In the data rows, 128 means zero.
Some points, one per row:
175,165,165,099,112,129,140,130,120,123,063,156,113,144,101,130
090,084,075,125,113,133,107,121,119,104,167,133,130,079,170,168
179,170,210,158,068,128,099,108,049,133,108,123,081,149,064,115
101,115,112,107,129,127,084,162,161,112,185,138,101,138,153,144
168,159,112,115,118,139,161,104,120,137,068,162,154,118,124,131
155,138,168,149,130,095,141,102,084,070,063,146,125,110,164,127
115,138,148,123,128,127,127,130,132,132,127,147,131,130,123,113
149,140,118,102,128,149,151,106,102,131,105,147,142,131,119,150
116,118,143,118,123,161,127,138,131,160,162,122,141,155,070,149
126,104,075,134,141,158,190,091,107,150,135,097,206,106,143,126
107,131,152,139,165,099,147,139,148,122,103,140,142,141,147,103
111,119,134,127,114,143,073,145,130,169,200,110,076,159,094,135
115,074,104,113,137,135,124,130,166,092,142,103,136,108,158,178
122,156,136,130,151,101,143,140,137,117,089,157,133,132,149,095
127,191,135,108,150,090,153,145,140,126,035,228,142,132,151,102
085,066,146,101,121,173,033,172,174,162,255,076,043,177,066,187
159,184,199,123,122,114,129,141,108,128,084,148,102,163,086,090
112,120,135,069,139,160,076,171,171,128,200,126,072,170,093,175
124,111,129,150,128,130,169,108,099,140,128,102,182,128,126,105
093,106,097,118,114,160,092,156,146,174,236,110,129,167,098,137
077,107,076,046,158,158,122,181,197,139,192,154,153,161,128,160
131,147,100,124,153,128,205,095,091,140,075,171,217,123,154,111
084,091,087,118,167,125,120,131,185,121,146,144,134,104,177,164
137,156,109,155,143,097,185,104,100,132,054,161,186,107,160,084
208,217,186,136,104,102,170,113,066,121,034,138,129,139,096,052
138,116,101,064,118,159,175,124,127,106,102,148,194,121,131,153
133,090,082,081,131,173,136,148,197,143,162,105,158,149,106,178
120,092,172,134,121,140,132,129,121,121,148,087,141,143,104,128
136,133,087,093,130,159,174,140,168,140,100,136,187,124,100,143
102,145,143,102,145,123,078,179,185,138,172,146,071,166,112,132
141,146,165,118,126,137,146,122,092,124,119,121,128,143,096,110
162,134,112,164,134,127,137,102,136,132,092,116,123,112,124,149
097,087,117,149,168,096,140,105,132,074,107,140,143,091,205,159
172,143,147,146,109,145,181,092,076,151,089,101,182,133,093,099
147,116,091,159,116,131,151,094,105,140,130,092,159,110,156,110
155,162,147,104,131,125,156,141,119,126,096,134,140,150,109,100
117,142,139,133,131,112,104,146,164,126,116,138,087,106,139,105
123,114,095,195,137,134,158,083,100,191,143,072,155,101,123,081
096,138,132,155,165,106,144,135,136,158,128,120,128,128,131,074
100,122,088,133,171,116,173,133,147,151,126,136,190,137,158,107
089,084,098,113,148,146,158,126,116,134,159,127,194,141,143,148
147,095,136,160,125,133,140,091,079,128,144,081,144,139,135,140
12 more points follow, each with its number after it:
115,085,079,146,103,171,143,093,093,159,187,088,174,110,111,151 0
130,143,119,111,173,116,211,107,120,106,047,161,205,111,162,111 1
137,146,131,108,146,128,156,111,106,108,090,155,136,111,138,133 2
086,130,161,147,134,100,105,147,104,129,160,127,106,137,139,079 3
113,134,147,135,140,117,122,135,128,132,138,125,110,125,130,098 4
116,169,174,118,127,093,108,157,129,111,088,176,086,130,135,096 5
088,136,149,115,148,087,096,163,156,103,109,178,093,122,161,121 6
083,127,164,103,122,132,037,190,161,150,212,150,048,186,084,153 7
083,089,144,140,152,108,096,135,127,119,169,115,095,128,166,132 8
140,139,152,090,123,144,122,143,129,116,143,137,119,157,108,131 9
104,089,039,167,152,107,176,084,143,113,077,133,186,037,211,144 10
137,152,124,192,144,063,192,092,091,103,026,154,194,090,200,070 11
Which of these numbered points is nearest to each point below, ignoring the direction in which the first points spread most? Its number follows each.
161,074,039,131,120,161,170,089,168,116,102,094,192,072,157,195 > 10
137,155,160,084,116,152,137,143,130,138,112,161,138,156,090,125 > 9
102,122,128,081,166,116,113,182,206,111,128,158,117,164,140,148 > 6
070,098,112,126,172,106,072,146,174,114,169,163,080,133,174,180 > 6
100,137,098,186,178,049,151,106,146,095,059,167,140,066,233,092 > 11
186,124,093,179,086,149,140,060,073,152,126,068,128,083,119,121 > 0
124,196,174,103,116,138,108,180,125,192,149,153,093,188,043,066 > 7
170,155,156,118,093,148,150,105,073,135,098,133,139,139,085,128 > 9
114,125,085,153,153,102,135,118,168,112,097,143,133,083,181,131 > 11
107,108,115,114,157,142,196,117,142,141,101,118,203,118,131,117 > 1
185,149,178,114,108,135,160,106,099,103,064,129,148,145,109,129 > 9
193,114,084,167,102,144,219,083,124,139,063,060,227,085,125,099 > 0
133,094,077,154,149,124,201,074,103,104,089,120,219,085,196,140 > 10
157,174,171,139,109,097,111,133,135,110,071,152,084,110,129,087 > 5
122,108,103,126,128,141,133,103,113,122,131,140,140,109,144,170 > 2
133,128,145,101,140,128,130,121,118,084,104,160,118,125,144,173 > 2
100,150,124,169,162,074,106,142,163,132,117,145,091,110,174,082 > 6
140,112,109,177,125,101,195,096,107,116,062,104,202,082,166,095 > 11
086,155,149,082,127,160,070,194,157,201,215,145,068,195,043,113 > 7
196,131,079,149,104,129,127,085,142,096,054,144,112,078,145,200 > 2
120,112,145,139,123,125,098,133,141,133,141,115,088,132,122,142 > 4
123,120,140,096,097,179,095,129,083,153,203,115,107,161,068,160 > 9
131,096,098,072,148,154,162,129,156,102,118,156,200,150,149,190 > 1
051,095,147,138,163,126,074,165,127,159,242,103,080,169,114,118 > 3
105,102,055,122,102,161,119,130,128,165,194,113,158,112,120,137 > 0
142,177,117,138,131,099,158,131,114,128,084,150,149,111,153,057 > 4
117,147,082,170,171,080,199,101,119,131,052,156,199,090,201,075 > 11
152,144,194,127,082,147,065,150,095,158,185,105,057,191,056,123 > 7
135,107,098,122,122,141,117,115,134,113,138,116,110,100,138,166 > 2
090,097,134,088,123,165,060,165,149,138,231,119,071,168,082,185 > 9
078,064,122,087,149,164,067,150,159,113,231,114,079,145,119,217 > 2
117,103,079,166,130,108,133,103,109,117,128,115,141,084,183,129 > 11
099,062,046,110,154,164,146,093,139,114,164,124,177,097,174,206 > 10
153,174,174,189,113,054,125,112,119,086,026,151,096,075,183,066 > 6
105,068,089,133,158,123,125,099,158,094,125,132,134,088,196,192 > 10
110,110,149,092,119,169,072,164,160,156,219,105,071,169,072,159 > 9
078,099,121,104,170,130,078,190,195,147,223,108,084,185,121,139 > 4
131,109,150,171,100,105,102,098,066,097,137,126,110,110,160,147 > 8
129,087,063,117,130,136,134,109,167,088,110,146,165,085,182,203 > 10
089,051,085,147,151,154,137,122,149,156,207,065,172,146,131,161 > 0
107,105,157,082,120,138,054,174,195,103,169,146,054,149,117,184 > 5
142,096,090,123,112,145,086,126,173,116,154,109,094,116,132,190 > 2
145,155,144,151,111,113,139,132,109,129,104,120,142,124,113,084 > 4
114,141,191,131,132,124,089,161,129,142,174,119,087,191,093,108 > 7
110,107,139,155,147,114,117,113,111,110,145,104,113,111,152,127 > 8
186,150,166,132,100,131,165,116,093,112,081,103,157,140,100,098 > 9
099,101,140,081,135,169,053,161,174,141,220,126,060,175,085,197 > 9
145,130,150,168,111,098,146,088,059,097,088,136,153,106,163,116 > 8
177,166,171,098,090,191,158,135,098,204,141,084,148,194,000,096 > 9
162,117,065,124,127,125,157,081,123,096,074,156,165,082,192,169 > 10
089,092,140,136,142,106,114,137,120,105,138,136,128,128,157,151 > 8
159,170,135,119,116,096,125,131,117,079,070,184,117,116,170,116 > 6
176,132,133,165,063,146,127,078,044,126,125,101,132,105,103,139 > 0
129,128,136,126,138,107,079,137,143,091,138,144,064,123,153,160 > 6
084,103,134,108,152,131,060,155,168,119,184,150,054,144,129,186 > 6
125,163,149,170,094,113,098,119,050,152,160,136,100,139,112,083 > 3
083,058,061,083,147,164,113,152,214,114,176,136,152,118,142,228 > 1
072,105,114,103,172,126,158,172,212,149,139,125,176,140,140,096 > 1
130,098,077,114,131,160,129,089,127,131,131,145,132,098,134,200 > 2
110,118,138,171,156,095,154,105,103,112,109,110,149,099,165,094 > 8
087,134,143,151,169,081,125,129,099,121,123,154,114,132,163,101 > 8
128,134,087,122,158,111,167,124,176,107,068,160,168,101,176,134 > 1
116,139,155,117,138,112,073,180,175,121,151,134,062,157,114,130 > 5
196,152,161,095,093,140,146,119,101,088,067,139,129,139,105,153 > 9
103,125,126,097,153,121,143,162,196,131,114,149,150,130,139,113 > 1
097,104,113,137,154,116,141,127,162,122,115,129,146,101,160,128 > 11
060,083,106,071,135,147,086,165,144,110,218,148,121,150,149,175 > 2
155,122,102,140,106,148,156,113,129,135,125,097,170,108,118,122 > 0
187,171,132,205,099,065,172,073,045,095,023,128,154,072,182,062 > 8
187,185,216,159,079,112,130,122,077,133,077,105,093,137,075,055 > 7
078,093,082,145,159,100,096,122,148,095,144,156,101,083,200,179 > 11
099,123,126,120,150,113,039,174,174,124,200,129,030,157,131,159 > 5
